In the rows, 128 means zero.
The rows of T fall into several groups, which share some directions, and each row is roughly a mix of its group's hidden directions, except one row that fits no group.
T, 135 rows:
[[155 123  92 112 152  99 152 122 143 152]
 [124 107 146 119 136 131  99 182 122 108]
 [ 84 149 118 106 155 147 118 102 109 123]
 [104 148 175 114 132 101 152 142 134 112]
 [ 89  93 144 109 126 140 158 101 125 126]
 [ 78 116 150 113 100 122 114 129 134 101]
 [116 100 141 125 156 139 117 181 129 112]
 [129 143 146 145 111 113 104 131  83  93]
 [178 110 119 143 144 125 160 119 134 153]
 [113 116 110 125 102 158 108 135 117 176]
 [130 152 138 167 126 162 165 147 124 122]
 [157  99 142 166 113 163 144 120 124 120]
 [140 119 139 137 119 165 100 163 158 108]
 [140  86 144 141 113  96 141 143 161 133]
 [103 146 134  99 120 133 130  74 131 111]
 [156 126  80 127 136 162 156 121 120 124]
 [139  93 133 149 142 147 149  97 119  91]
 [ 87 115 119 138  97 151 122 158 120 152]
 [ 86 128 108 112 156 131 133 163 127 154]
 [ 86 121 125 133 132 134 111 163  95 103]
 [155 148 145 160 123 149 104 165 135 144]
 [154 144 131 138 156 145 161 129 116  86]
 [153 108 129 172 161 118 110 153 129 140]
 [136 170 109 139 158  92 128 142 151 129]
 [171 164 131 154 133 142 106 107 118 121]
 [150 125 100 127 117 130  98  79 107 121]
 [109 100 129 103 109 106 111 172 137 143]
 [ 86 113 118 132 166 138 114 156 105 135]
 [142 127 155 123 100 143 159  82 142 126]
 [119 128 130 130 144 188 113 142 149 148]
 [112 139  78 107 138 110 136  98 106 127]
 [132 104 138 110 133 130 104 186 127 114]
 [142 137 144 125 156 109 166  87 114 141]
 [102 124 108 134 138  92 161  90 123 138]
 [128 152 126 103 165 172 137 124 152 131]
 [134 144 108 127  88 107  97 162 110 135]
 [130 119 152 130 141 131 108 171 105  89]
 [112  83 130 120 140 144 137  87 152 137]
 [146 124 162 140 128 133  93  88 146 149]
 [113 107 137 137 126 169  96 159 145 109]
 [ 85  97 127 129 145 103 103 154 130 118]
 [173 135 129 136 161 134  95 103 135 142]
 [143 129 159 151 115 135  89  90 135 143]
 [177 108 161 140 112 135 108 133 132 109]
 [148 130  90 132 121 154 139 154  93 153]
 [151 134 132 170 169 128 113 135 143 154]
 [122 154  99 120 116 149  94 168 142 131]
 [112 132 113 104 159 144 157  88 121 146]
 [129 146  92 133 128  73 125 118 134 110]
 [158 107 164 133  95 124 110 145 100 125]
 [152 107 111 131 152 153 149 115  83 130]
 [148 123 132 111  80 124 105 163 120 110]
 [151 123 135 144 113 138 105 125 103 181]
 [148 115 111 129 158 137 122  84 164 132]
 [150  95 132 123 135 144 158  87 123 102]
 [127 163  79 109 148 119 115 115 145 138]
 [135 131  93  96 162 116 132 105 114 156]
 [ 82 128  93 102 143 129 152 138 113 132]
 [126 125 150  87 115 153 174 123 122 134]
 [164 119 158 127 155 150 133 148 145 159]
 [125 102 129 176 107 141 103 136 113 102]
 [144 128 139 121 142 110 101 152 175 154]
 [118 159 134 142 158 137 153 103 136 167]
 [137 122 111 101  96 149 157 145  91 121]
 [159  87 149 119 127 139 116 132 166 142]
 [126 128 159 163 148 131 158 138 155 100]
 [168 115 131 108 154 123 113  99 127  94]
 [136  99 138 128 131 149 156  76 123 115]
 [101 131  98 129 149 118 148 106 101  91]
 [131  90 130 135 154 130 106 100 150  93]
 [161 147 139  74 108 117 134 127 118 135]
 [122 138 132 131  99 136 134 177 153  96]
 [135 123 114 108 127 118 119  82 100  90]
 [119  80 119 118 149 139 140 127 116  87]
 [169 125 124 135 112 118 128  92 165 148]
 [117 139 158 116 143  85  98 115 103 119]
 [113 150 140 152 125 158 117 178 125 143]
 [120 116 126  99 132  91  95  90 132 114]
 [118 160  96 111 124 100 119 167 135 146]
 [102  94 100 137 102 117  88 131 133 122]
 [ 97 123 139 131 110 110 113  89 165 112]
 [163 119  89 110 131 115 159 149 120 147]
 [155 116 115 128 134 153 157 137 142  79]
 [141 131 159 144 147 149 139  99 172 135]
 [150 100  85  93 126 126 122 148 112 120]
 [138 133  72 135 115 154 147 127 102 130]
 [ 85 151 126 129 125  98 117  99 117 155]
 [131 127 162 164 107 157 122 126 158 149]
 [115 149 135 124  89 149 110 165 106 109]
 [143 125 125 105  97 106 126  88 125  91]
 [125 125 124 150 160 123 138 101 175 151]
 [157 107 157 149 105 154 103 123 153 119]
 [140 185 122 138 124 135  98 151 135 136]
 [ 98 142 116 108 165 148 148  99 127 152]
 [172 126 117 154 164 140 128 107 105 134]
 [110 150 123 159 103 130 111  80 117 130]
 [111 161 140 140 113 118  84 156 148 118]
 [117 117 116 165 121 113 124 110 110 178]
 [162 144 105 110  87 117 137 127  99 113]
 [126  87 139  91  99 126 146 107 115 115]
 [148  99 113  96 102 128 132 123 100  94]
 [164 173 150 136 162 121 128 136 121 125]
 [149 107 155 143 140 159 139 170 119 112]
 [163  98 135 139 132 155 163 105 147 134]
 [ 87 118 139 133 127 120  86 142 115  97]
 [139 125 112 100 150  94 112 162 134  97]
 [124 164 150 125 119 149 130  77 144 126]
 [136 117 143 164 127 107  84 151 133 107]
 [150  97 129 107 116 125  91 154 120 160]
 [ 78 114 108 155 151 115 129 109 120 140]
 [168 171 137 132 154 144 112 140 131 144]
 [115 129 133 110 133  89 107  97 120  88]
 [140 135 148 115 129 180 145 132 133 165]
 [120 143  98 114 120  98 155  98 114 160]
 [118 142 110 146 119 138 126  66 141 133]
 [177 113 143 105 160 129 113 143 113 134]
 [ 75  97 120 149 126 149 115 127 133 145]
 [ 98 125 147 148 152 154 137 135 152 167]
 [138 108 138 118  99  84 140 111  93 122]
 [112  92 143 137 151 170 135 106 150 132]
 [101 143 135 131  87 123  85 130 108 140]
 [ 98 125  86 114 104 109 134 148 105 107]
 [154 133 145 141  81 146 137 165 124 128]
 [104 106 145 111 140 115 100  87 124 102]
 [100  85 144 129 110 130 119 142 102  97]
 [139 118 132 108 101 129 138  81 109  94]
 [146  90 150 153 106 119  92 135 112 117]
 [110 140 136 132 160  93  88 140 146 113]
 [117 136  84 150 104  90 115 137 146 125]
 [105 140 130 103 172 144 117 115  93 138]
 [135 139 145 121 120 106  83 164 113 103]
 [ 87 143 141 138 126 121 162 170 136 128]
 [147 109 121 110 142 144  97 119 160  89]
 [118 157 100 158 145 112 150  91 136 129]
 [ 97 147 101  99 121 121 151  93 117 147]]
In each list below, one row fits none of the groups, and each other row fits one group, some only roughly. Which row is it?
- z_529: [108 156  98  83 108 111 119 130 121 111]
- z_867: [115 183 102  97 136 121 115 128 130 132]
- z_494: [ 93  95 164 135 129 128 145 112 157 137]
- z_575: [115 154 152 147 167 163 145 139 143 135]
- z_158: [ 92 127 127 123 123  90 156 131 134  88]
- z_614: [102 125 179 145  96 148 129 129 139 119]
- z_650: [109 116  92 106 124 106 118 134 145  84]
- z_123: [140 111  91 142 135 130 144 134 106  80]
- z_363: [100 128 137 104 149  94 108 101 148 152]
- z_521: [146 172 146 141 136 156 116 144 101 107]
- z_595: [133 105 143 124 107 132 175 140 155 157]
- z_818: [100 125 171 135 127 119 128 134 169 155]
- z_666: [159 109 124 128 113 152 120 105 142 175]
	z_521
- z_475: [163 109 139 149 142  90 125 105 141 102]
- z_511: [116 126 112 117  89 101  80 124 121 123]
- z_29: [172  95 124 115 118 149 107 143 120 102]
- z_473: [ 70 151 123 141 116 112 153 126 136 125]
- z_662: [166 103 152 159 111 139 154 129 137 148]
- z_615: [107 147 123  99 140 121 185 117 129 131]
- z_707: [161 113 156 121 157 135 129 111 148  89]
- z_265: [145 167 110 150  97 109 125 118 102 106]
- z_517: [172 144  85 133 111 104 131 136 141 128]
- z_996: [136 128 135 149  86 137  89 134  93 123]
- z_245: [170 133 122 136 109 118  97  88 135 114]
- z_796: [148 155 116 125 127  82 110 141 122  93]
- z_107: [122  78 111  87 133 122 113 134 143 120]
- z_781: [125 123 173 154 114 127 131 110 171 135]
	z_245
- z_48: [110 145  90 100 119 102  98 135 103 120]
- z_467: [163 126 121 124  96 152 109 158 159 133]
- z_345: [131 126 119  94 164 112 145 160 111 157]
- z_114: [129 137 137 139  89  97 154  89 115 137]
- z_710: [119 144 126 148 100 120 109 135  75 109]
- z_543: [114 120  79 152 136 136 160 128 107 109]
- z_916: [122 125  76 119 127 148 154  94 136 125]
- z_268: [ 70 136 117 139 109 131 110 107 112 141]
- z_251: [107 112 151  99 143  94 114 153 142 154]
- z_804: [150 127 133 130 111 156 156 114 152 173]
- z_920: [102 153 133 130 129  97  84  97 133 130]
- z_112: [141  96 105 122 125  78 119 145 136 108]
- z_652: [108 128 160 116 119  96  93 157 114 143]
- z_405: [109 125  98 131 105 142 150 174 121 151]
	z_114
- z_92: [117 142  84 133 127 145 168 133 115  99]
- z_210: [146 141 129 153 123 157 126 143 103 176]
- z_480: [147  74 111 140 128 132 117 139 149 102]
- z_115: [156 105 123 136 116 165  95 133 155 149]
- z_375: [152  81 108 119 101 149 146 118 122 111]
- z_678: [144 109 115 165  99 119  94 133 122 157]
- z_820: [145 132 138 122 173 138 114 126 156  88]
- z_640: [148 154 130 110 114 104 117  82 148 110]
- z_130: [134  88 147 128 123 109 143 169 113 103]
- z_307: [134 155 151 104 136  98 103 136 110  91]
- z_709: [115 135  95 138  91 139 129 143 104 166]
	z_130
- z_680: [100 164 125 153 162 112 149 119 114 146]
- z_819: [133 110 146 143 122 179 146 145  96 134]
- z_60: [111 106 142 126 151 167 152 102 159 128]
- z_960: [127 112 161 112 141 102 106 162 136 159]
- z_488: [106 136 157 166 122 129  94 101 114 114]
- z_84: [142 104 133 159 128 117 109 158  83 121]
- z_39: [177 153 140 141 114 112 147 124 127 159]
- z_503: [109 135 110  75 133  96 114 146 134 130]
- z_46: [118 152  97 129 126 111 119  97  81 120]
- z_338: [112 113 140 121 129 112 120  88 179 125]
- z_598: [142 137 128 151  72 133 110 147 108 135]
- z_32: [141 141 152 116 178 120 141  94 138 133]
- z_322: [145 131  89 128 145 134 113 141  79 113]
	z_84
- z_372: [105 136 151 129 159 137 178 112 118 138]
- z_785: [143 150  85 107 141 145 136 147  96 142]
- z_800: [132 135 161 153 146 108  92 120 120  92]
- z_737: [154 131 110 138 170 111 108  90 119 119]
- z_829: [147 110 124 154 154 114  75 116 129 129]
- z_219: [147 125 164 115 168 118 147 140 155 107]
- z_927: [110  87 146 144  98 133 131 138  96 149]
- z_720: [129 103  86 105 113 100  97 127 135 110]
- z_327: [154 164 152 150  92 139 115 144 147 130]
- z_181: [124 128 134 163 112 104  90 114 137 166]
- z_118: [133 139 117 118 108 173 110 138 146 167]
	z_181
- z_259: [148 132 128 136 150 151 137 127 186 110]
- z_466: [ 85 116 125 129 138 150 107 140 169 146]
- z_559: [163 119  96 129 118 134 167 132 113  97]
- z_989: [118 175 117 132 143 126  81 129 121 113]
- z_300: [100 144  90 117 101  99 125 151 132 108]
- z_741: [101 106 147 109 115  91  91 120 144 127]
- z_779: [ 94 118 122  96  84 125 147 143 110 128]
- z_658: [ 94 124 110 119 166 112 146 134 151 160]
- z_217: [151 109  93 108 121 126 114 164  95 125]
- z_28: [120 160  86 130 131  94 130 134 109 101]
- z_684: [135  82 104 114 132  86 133 149 130 127]
- z_374: [106 141 105 121  89 131 124 155 106 162]
	z_466
- z_199: [134 151 140 117 123  93  78 125 152 133]
- z_734: [128  92 134 140 123  90  98 145 129  97]
- z_866: [ 89 133 110 156 132 135 156 103 100 112]
- z_390: [106 157 114 117 157 116 126 103 163 154]
- z_772: [139 139 128  95 115 124 144 114  83  94]
- z_828: [135 124  87 106 131 118 138 141  94  90]
- z_411: [110 102 175 149 107 122 105 140 112 128]
- z_120: [133 128 133 161  99 166 130 153 113 158]
- z_839: [ 87 150  84 128 119 129 127 158 135 129]
- z_768: [146 112 123  74 119 137 120 113 146  98]
- z_671: [133 146 119 131 121 113  95  94  88 102]
- z_139: [139  92 165 129 140 140  95 156 140 124]
- z_203: [129 124 111 138 108  92  86 106 155 135]
	z_411
- z_409: [106 155 118 168 110 150 143 128 104 153]
- z_525: [149 161 133 157 146 113  89 111 143 113]
- z_89: [112 156  88 128 144  99 151 108 119 108]
- z_37: [ 89  96 156 137 135 106 105 113 139 110]
- z_695: [109 139 154 158 156 157 157 113 107 128]
- z_535: [120 103 163 128 148 121 152 114 173 127]
- z_809: [161 154 125 146 152 103  94 114 108 139]
- z_188: [126 124 155 102 155  94  99 122 124 158]
- z_654: [132 145 154 149 130 129 129 174  95 153]
- z_453: [123 138 131 136 157 132  98  80 111 104]
	z_535
- z_732: [ 97 114 171 136 124 140 132  91 149 122]
- z_603: [153 161 131 112 110 124 120 145  91 161]
- z_864: [133 114 110 116 145 136 175 141 130 170]
- z_600: [135 116 130 103  91 172 110 149 143 137]
- z_124: [ 99 145  80 107 137 109 113 126 144 109]
- z_463: [128 109 112 129 117 141 179 109 131 165]
- z_3: [ 77 133 112 128 122 120 159 132 153 105]
- z_972: [159 141 119 155 133 176 150 108 131 132]
- z_645: [153 101 127 129 143 106 100 120 171 108]
- z_705: [ 94 117 114 117 119 154 139 152  82 118]
- z_209: [108 110 101 100  80 124 116 135 108 130]
- z_356: [128 148 133 132 142 140 109 173 148  88]
	z_463
